In the rows, zero is written as 128.
The rows below come in pairs that one turn or mirror swaps. Which row does each named row swap with?
duno: [111 163 106 149 104 126 120 147 111 135  93 136 100 148 129 128 146  99
 101 128 138 127 140]
merir: [116 167 137 125 122 146 129 118 110  78 130 156 118 110 116 149 128 155
 124 128 189 113 106]
Dani: [161 136 129  85 174 152 121  78 133 136 134  98 141 116 118 112  98 146
 146 101 142 163 111]
dena: [125 131 138 173 158 175 138 108 127 127 167  89 158 121 133 169 118 126
 102 113 116 142 131]
per: [116 149 105 154 107 126 147 133 126 127  93 139 119 147 138 137 150  91
  97 133 109 138 146]
gopib: [135 140 111 147 161 131 114 166 116 117 122 138 112 112 111  93 111 124
 139  93 164 140 177]
nog: [154 141 111  87 173 135 115 123 132 120 143 115 137 110 109  95  94 140
 155  94 174 142 151]
Rok: [140 137 111 129 161 137 115 168 124 127 140 133 134 126 112  93  94 124
 138  82 171 125 170]
gezep: [156 104 153 154 112 118 121 104 108 131 153 135  89 129 159 144 139 142
 113 117 102 133  80]
vek: [169 130 125 100 154 135 127  61 138 150 132 106 125 113 139 117 111 148
 148 116 124 162 110]
tigid: [159  84 149 134 132 137 181 108 145 124 169 105  99  92 138 116 109 139
 133 130  96 146 126]
gerer: [124 172 141  68 136 120 124 158 105 119 131 128 127 136 135 102 118 114
 114 125 153  89 107]
sef: [164  99 142 106 143 124 177 123 134 132 174  89 114 109 137  99 110 115
  96 131 103 117 147]
pamot: [144  90 135 127 116 110 137 135 125 132 108 143 118  90 112 129 124 161
 164  87 100 175 116]
netu: [149  98 156 163 109 118 111 128  97 127 152 137  96 127 153 146 132 137
 111 115 108 128  82]
lum: [166 107 131 111 137 123 131  68 121 139 134 120  94 138 151 126 130 146
 128 127  98 154  88]
rog: [106 137 104 156 118 131 159 108 142 127  90 124 123 119 142 160 151 114
 101 144 111 140 137]
fabi: [118 161 143 110 113 112 116 127 116  96 111 178 116 119 126 130 118 143
 130 119 176 102  96]
depaf: [109 163 141  98 110 112 116 133 106 101 103 162 120 131 121 125 114 134
 124 126 173 100 104]
Loke: [150 149 140  80 140 108 144 151 113 132 143 117 119 129 134  87 107  94
  94 125 135  90 127]
fer: [145 141 127  99 163 128 114 153 128 114 139 124 140 116 119  90  88 123
 139  87 178 125 167]
bikiv: [118 132 140 164 144 184 147  90 122  91 166 108 129 120 125 167 125 151
 111 126 145 133 112]
Niva: [110 151 101 160 122 131 120 132 117 141  85 136 109 138 138 142 148 100
 101 132 130 132 150]
zagob: [149 130 134 103 139 122 140 168 121 143 169 107 115 144 138  86 101  96
 105 124 137  98 144]
surip: [131 116 117 140 159 151 122 123 123 150 153  81 172 144 128 154 124 115
 116  87  96 145 119]
tipir: [132 139 116 103 171 146 115 163 116 107 147 121 137 110 101  98 101 133
 140  71 160 132 164]
nane: [120 146 150 161 138 173 135  92 117  91 156 141 112 115 131 168 121 166
 133 127 162 136 110]
Sakap: [133 122 114 129 156 133 119 135 117 153 149  93 171 155 122 145 127 113
 123  80  86 143 118]
budo: [150 109 134 110 143 126 153 155 122 146 168 107 108 119 142  91 109  89
  91 136 109 103 138]
turop: [114 133 132 168 153 176 140  93 122 106 164  96 139 127 129 178 132 137
  99 119 123 149 120]
rap: [127 163 146  98 107 113 133 134 119  97 112 167 121 132 128 124 119 143
 128 122 171 100  91]
tirob: [113 106 167 134 122 134 164 169 115 102 176 123 142  98 106 154 107 142
 124 105 127 106  90]
nirem: [137 147 118 118 166 140 119 174 119 114 145 125 127 118 111  92 102 135
 137  80 165 131 168]
Mamit: [ 98 115 145 116 139 146 178 116 142 116 130  96 171 102 107 170 113 132
 130 111 100 144  98]
bukob: [173 100 154 130 143 138 180 111 134 126 175  93 114  86 148 115 105 133
 124 135 108 145 135]
mepeb: [116 164 147  75 122 123 134 143 104 104 121 150 135 139 125 116 114 121
 116 134 158  88 100]
safin: [178 111 136 108 147 127 130  67 133 156 143 115 114 124 157 123 115 148
 129 124 115 159 102]
kom: [140 100 130 117 115 102 124 130 128 134 103 150 117 108 118 127 126 154
 175  91 104 172 114]
Zuf: [175  88 145 141 133 126 166 114 139 118 156 121  95  83 129 116 118 157
 146 109 106 166 128]
zuvig: [105 127 118 140 123 150 177  91 148 134 107 107 153 114 115 166 132 122
 119 128  95 149 108]
luvit: [132 107 117 116 121  99 133 135 127 142  96 140 135 116 109 129 124 145
 169  80 105 172 120]
peba: [154  84 150 139 121 122 172 112 137 129 140 138  98  89 127 132 119 166
 152 107 103 164 120]
divim: [108 119 128 165 162 165 130 113 125 131 160  87 163 134 118 167 122 111
 106 118 114 141 121]
vas: [115 175 140  89 110 120 117 143  94  98 116 152 105 129 125 123 122 128
 121 124 162  99  98]
buto: [147 146 139  79 146 120 122 165 122 131 152 109 132 138 131  83 114  99
 100 129 136  96 131]
pire: [126 138 114 160 140 130 109 160 113 121 118 149 111 135 112  99 122 122
 124  97 170 127 175]
bup: [123 135 110 122 168 145 113 168 115 116 141 114 127 102 101 101  99 127
 145  81 161 134 173]
nilus: [152 145 121  96 175 143 119 129 127 122 144 113 147 109 100  97  93 140
 156  90 168 147 155]
Zavi: [109 143  99 161 128 134 130 159 112 117 100 146 105 141 139 125 135 105
 109 119 149 125 174]
regif: [106 126 104 141 131 145 177  81 133 128 100 118 137 128 117 165 140 130
 118 140 104 148 114]
ligi: [115 148 110 161 120 126 109 153 116 121 104 156 103 140 125 122 147 114
 105 129 149 122 162]
pusup: [180 115 146 119 122 125 132  89 118 146 142 130  95 127 158 122 139 151
 125 127  98 157  92]
fopin: [105 112 163 131 137 144 156 166 126 106 170 117 163 104  92 155 108 139
 123  97 121 111  95]
mun: [101 108 159 124 131 132 168 155 132 109 161 121 169 107  95 162 110 139
 136 108 108 117  88]
fide: [103 121 120 115 121 137 178  88 135 127 117 110 162 113 114 173 133 135
 122 133  94 152 110]
muv: [106 116 132 112 146 149 178 120 141 115 137  96 184 118  93 164 107 136
 127 105 115 131  92]
nomil: [161 124 146  98 147 125 146 149 118 131 172 103 116 143 141  90 111  99
  92 126 126  97 139]
lutu: [151  99 147 144 115 118 152 113 124 122 139 137  86  76 133 134 119 168
 162 112 112 166 125]
bur: [164  81 143 147 142 129 178 117 146 124 166 109 106  81 134 125 114 150
 124 127 107 156 122]
kekug: [116 159 142 122 123 144 127 119 109  84 125 163 108 116 119 146 122 156
 134 132 185 117  97]
vovub: [ 94 123 128 119 132 152 171 101 138 124 124 110 175 110 107 178 122 128
 124 130 107 131  94]
fabab: [107 173 126 110 127 130 125 137 103  93 114 167 100 121 116 130 131 143
 119 118 174  99 112]

Swapped with merir: nog
Swapped with fopin: kom
Swapped with peba: Mamit
Swapped with fide: bur
Swapped with turop: safin
Swapped with ligi: buto
Swapped with surip: gezep

The rows below come in pairs that one turn or mirror swaps. Which row does each named row swap with?
kabaf: [143 120 126  90 127 118  96 134 142 106 155 104 172 178 128 139  86]
tidir: [142 119 140 115 131 109 102 122 144 110 102 141 145 101 139 159 122]
dadu: [158 135 153 104 102 143 130 126 179 106 155 143 122 148 129  89 125]
zasu: [153 134 158 121 123 115 118 163 121 111 128  97 158 178 103 124  77]
lib: [ 77 120 127 133 197 113 167 150 141 102 143 136 149 137 153 121 114]
nozav: [121 103 136 123 157 113 110 130 121 105 120 140 182 209 116  83 158]
fid: [143 159 161 122 127 117 127 150 119 121 125 121 140 171  84 108  83]
gan: [104 145 153 119 183 125 180 159 169  95 134 133 134 135 162 108 107]
bufo: [159 107 149 121 147 112 120 154 116  84 127 134 167 198 115  54 127]
kipir: [149 148 145 105 179 138 169 176 137  62 116 129 162 134 147 137  96]
nalut: [111 165 111 144 182  88 139 140 118  62 107 134 156 172 151 103 127]
lov: [108 124  94 122 149 104 165 144 134  73 155 149 139 101 118 118 121]
Rubug: [162 134 144 169 115  89 136 160 140 110 120 147 123 177 147 107 127]
deku: [102 107 128  94 195 134 104 115 153  75 120 124 147 134 130 109 152]
fefi: [144 142 126 111 143 124 169 139 149 103 115 201 143 153 126 104 153]
Levam: [124 102 143 130 146 121 114 129 118 103 130 134 183 211 117  84 150]
gode: [135 137 129 112 178 138 159 153 164  79 116 136 163 127 156 166 115]
lumap: [131 145 137 117 162 132 168 139 124  97  92 189 135 138 129  95 150]
giga: [137 122 136 113 133 119 125 112 147 105 101 152 154 100 146 166 126]
Biseb: [155 134 136 129 124  76  80 125 119  86 102 128 146 153 141  90 115]
Davat: [156 132 137 125 204 146 145 134 103  88 149 106 146 153 158  85 127]
gubos: [103 103 117  97 184 133 101 112 164  77 121 119 152 143 130 113 157]
zisev: [153  92 136 138 123 102 106 142 124 105 161 119 120 125 104  89 111]
norem: [149 107 148 124 141 117 114 152 116  87 127 134 163 197 117  51 130]
duzo: [145 115 138 108  99 147 132 107 171 109 170 138 126 152 126  97 131]
Fusin: [119 113 123 147 106  91 128 170 155  97 157 113 159 150  94 106 109]
mov: [125 102 121 145 100  87 131 164 153  98 157 126 152 146  99 105 115]
gevev: [110  71 135 145 153 105 128 149 125 127 165 107 146 156 139 106 119]
Linu: [139 115 125 108 110 147 133 103 178 115 162 146 127 151 133 108 135]
Lipa: [104 128 145  96 195 141 100 119 154  69 115 111 157 143 130 101 149]
zotir: [153 134 153 118 192 136 163 182 138  50 119 124 169 158 143 110 118]
Buno: [140 119 126 113 113 111 102 140 151 115 143  99 169 183 114 132  84]
Fabo: [152 146 143 100 188 140 165 182 143  61 112 140 168 149 137 130 112]
Fuza: [147 145 157 117 123 121 120 156 124 119 126 112 160 190  92 119  87]
lisol: [142 132 139 100 164 144 139 149 156  84 129 138 160 118 151 177 120]
Ril: [143 138 122 104 155 121 167 141 146  94 106 204 136 146 121 108 141]
ged: [118 122 130 127 195 133 154 126 113  73 162 129 135 107 153  96 122]
Lela: [127 109 115 102 149 121 126  94 131  80 150 135 178 156 187 120 102]
sobig: [142 111 121  96 141 125 121 108 137  79 161 117 188 159 186 113  98]
melot: [148 152 150 138 155 120 149 115 123  78 119 153 145 139 201 104 129]
mubed: [ 89 125 132 134 197 119 170 165 152 104 143 135 148 136 152 123 110]
feb: [133 159 157 125 169 134 169 136 114  97 100 180 136 138 116  97 135]
Monu: [131 156 152 124 167 139 163 139 117  91  98 181 133 134 122  89 140]
Vudit: [139  96 117  97 134 113 110 111 142  90 148 118 190 169 173 116  99]
vipaz: [115 122 146 135 111  91 115 162 156  89 133  91 158 155  93  96 113]
duk: [180 141 127 127 130 111 117 144 116 102 129 123 118 121  91  95 127]
rozon: [140 107 138 122 133 117 119 140 115  97 122 135 170 205 119  57 141]
Nisef: [148 101 133 123 117 105  97 112 145 102 106 150 148 115 137 153 127]

Swapped with Fusin: mubed
Swapped with vipaz: gan
Swapped with dadu: Lipa
Swapped with zisev: ged
Swapped with zotir: fid

The rows below come in pairs that one turn or mirror swaps. Which row does each named row swap with?
Mufil: [117 116 118 111 111 142 147  83 120 174 106  98  84 137 103 162 139]
Saze: [116 128 132 134 103 128 154  78 106 165  95 105  77 147 110 167 115]
bip: [122 147 156 114 121  81  95 155  76 185 145 102 101 124 122 161 150]
Badep: [146 100 116 149 133 138 123  68  93 164 104 136  99 120 103 142 147]
med: [162 135 105 152 127 125 162 137 138 189 138 120  91 154 143 150 143]
suba: [106 149 159 114 111 105 142 155 112 146 107 158 112 118  91  99 134]
Zub: [127 117 148 155 120  84  94 147  63 167 115 139 102  88  85 167 135]
bipot: [134 113 125 168 118  85  84 101  67 129 114 109 111  96 106 146 144]
vosa: [139 140 143 151 126  79 107 144  48 174 121 143 103  97  76 145 127]
puzim: [107 144 185 143 103  94 146 140 105 133 122 165 106 121  90 117 145]
Godu: [116 166 173 115  98 111 140 148 124 176 106 150 111 124  90 126 125]
Perib: [145 114 103 132 141 110 115 153  70 206 118 154 100 104  85 155 133]
Sorot: [134 127  91 156 125 109 176 127 142 186 145 139  89 142 121 178 116]
dor: [127 144 141 159 112  71 109 162  63 181 129 100  95 133 103 166 152]
Tavad: [131 151  88 184 102  87 157 153 136 150 134 154 102 119 133 164 112]
kevi: [139 117  92 161 100 101 179 131 135 152 145 138  84 138 149 181 148]
kibe: [102 162 125 157 117  55 143 152 114 138 136 107 133  80 124 124 145]
nulo: [131 139  75 152  93 140 173 143 129 156 141 125  94 113 125 165 117]
kudok: [121 134 156 135 115  60  99 157  85 171 132 106  74 131 112 169 157]
voga: [134 135  80 139 111 106 178 138 127 164 132 159 101 150 126 168  95]
felu: [152 128 124 146 141 132 116 115  89 193 100 161  98 124  73 146 125]
bama: [130  79 117 145 134  99 142 155 110 165 120 165  63 154 113 137 155]
pid: [132 134  95 158 133 104 155 124 141 164 151 126  85 161 151 173 124]
lemig: [135 128 125 113 119  56 162 154 105 134 137  95 133 105 112 128 164]
neto: [133 104 118 132 120 115 129  86  77 152  97 112 114  80  76 132 128]
kene: [131 149  90 162 129 110 176 120 144 179 126 160 102 143 134 132 129]
Ses: [ 96  87 102 114 113 103 141 145  98 131 119  98 119  81 102 141 151]
Mef: [120 144 117 147  74 107 111 102 117 139 132 128 124 137 165 158 144]
gize: [127 144 170 109 103  90 132 150 110 144 131 159 118 118 105  95 137]
dag: [139 123 127 163 134  99 110 149  73 182 107 165 109 103  66 158 118]
lugat: [160 104 117 162 129  79  92 132  67 181 123 161  74 124 105 148 145]
bisil: [103 130  89 141  83 114 114 118 105 132 123 153 121 136 164 149 138]
goto: [112 135  96 131  87 134 126 113  98 148 146 162 141 119 143 171 149]
biv: [129 132 112 135 117 136 159  78  95 176 104  90  99 147  94 144 147]
Pife: [119 125  96 131  71 119 130 121 115 131 122 162 120 129 146 162 111]
mab: [148 116  91 138 115  95 193 145 128 156 118 157  93 156 123 164 128]
gev: [111 151 149 123 137  79 156 150 125 147 144  81 109 101  97 135 128]
Dede: [155 116 118 160  82 110 150  94 130 175 119 160  87 123  80 122 168]
dunok: [139 157 123 133 128  95 162 129 140 147 151 114 128  96 108  93 149]
Nubaz: [122 148 153 153 112  76 155 164 120 139 123  64 112  94 112 144 131]
Vobo: [122 133 152 138 128  51 155 137 121 144 158  80 116  95 107 129 150]
meto: [126 142 151 116 123  81 183 158 127 158 147 101 112  90  92 136 160]
tez: [127 139 140 117 117  54 158 142 114 125 147 104 122 114 123 101 144]
tomuk: [142 145 154 146 111  82 152 161 118 141 162 108  84 110 111 100 163]
dof: [128  85 126 165 121  90 125  84  74 129 103 107  94 106 103 127 142]
siza: [147 116  95 154 119 123 122  61  80 152 111 128 103 120 110 135 132]
moku: [145  98 114 163 130 108 113  70  86 143 119 123 123 103 108 123 153]
Poza: [134 131 117 156  69  77 112 144  99 161 135 135 122  71  86 160 161]

Swapped with bama: Ses
Swapped with tomuk: nulo
Swapped with dof: Perib
Swapped with gize: Pife
Swapped with Zub: Badep

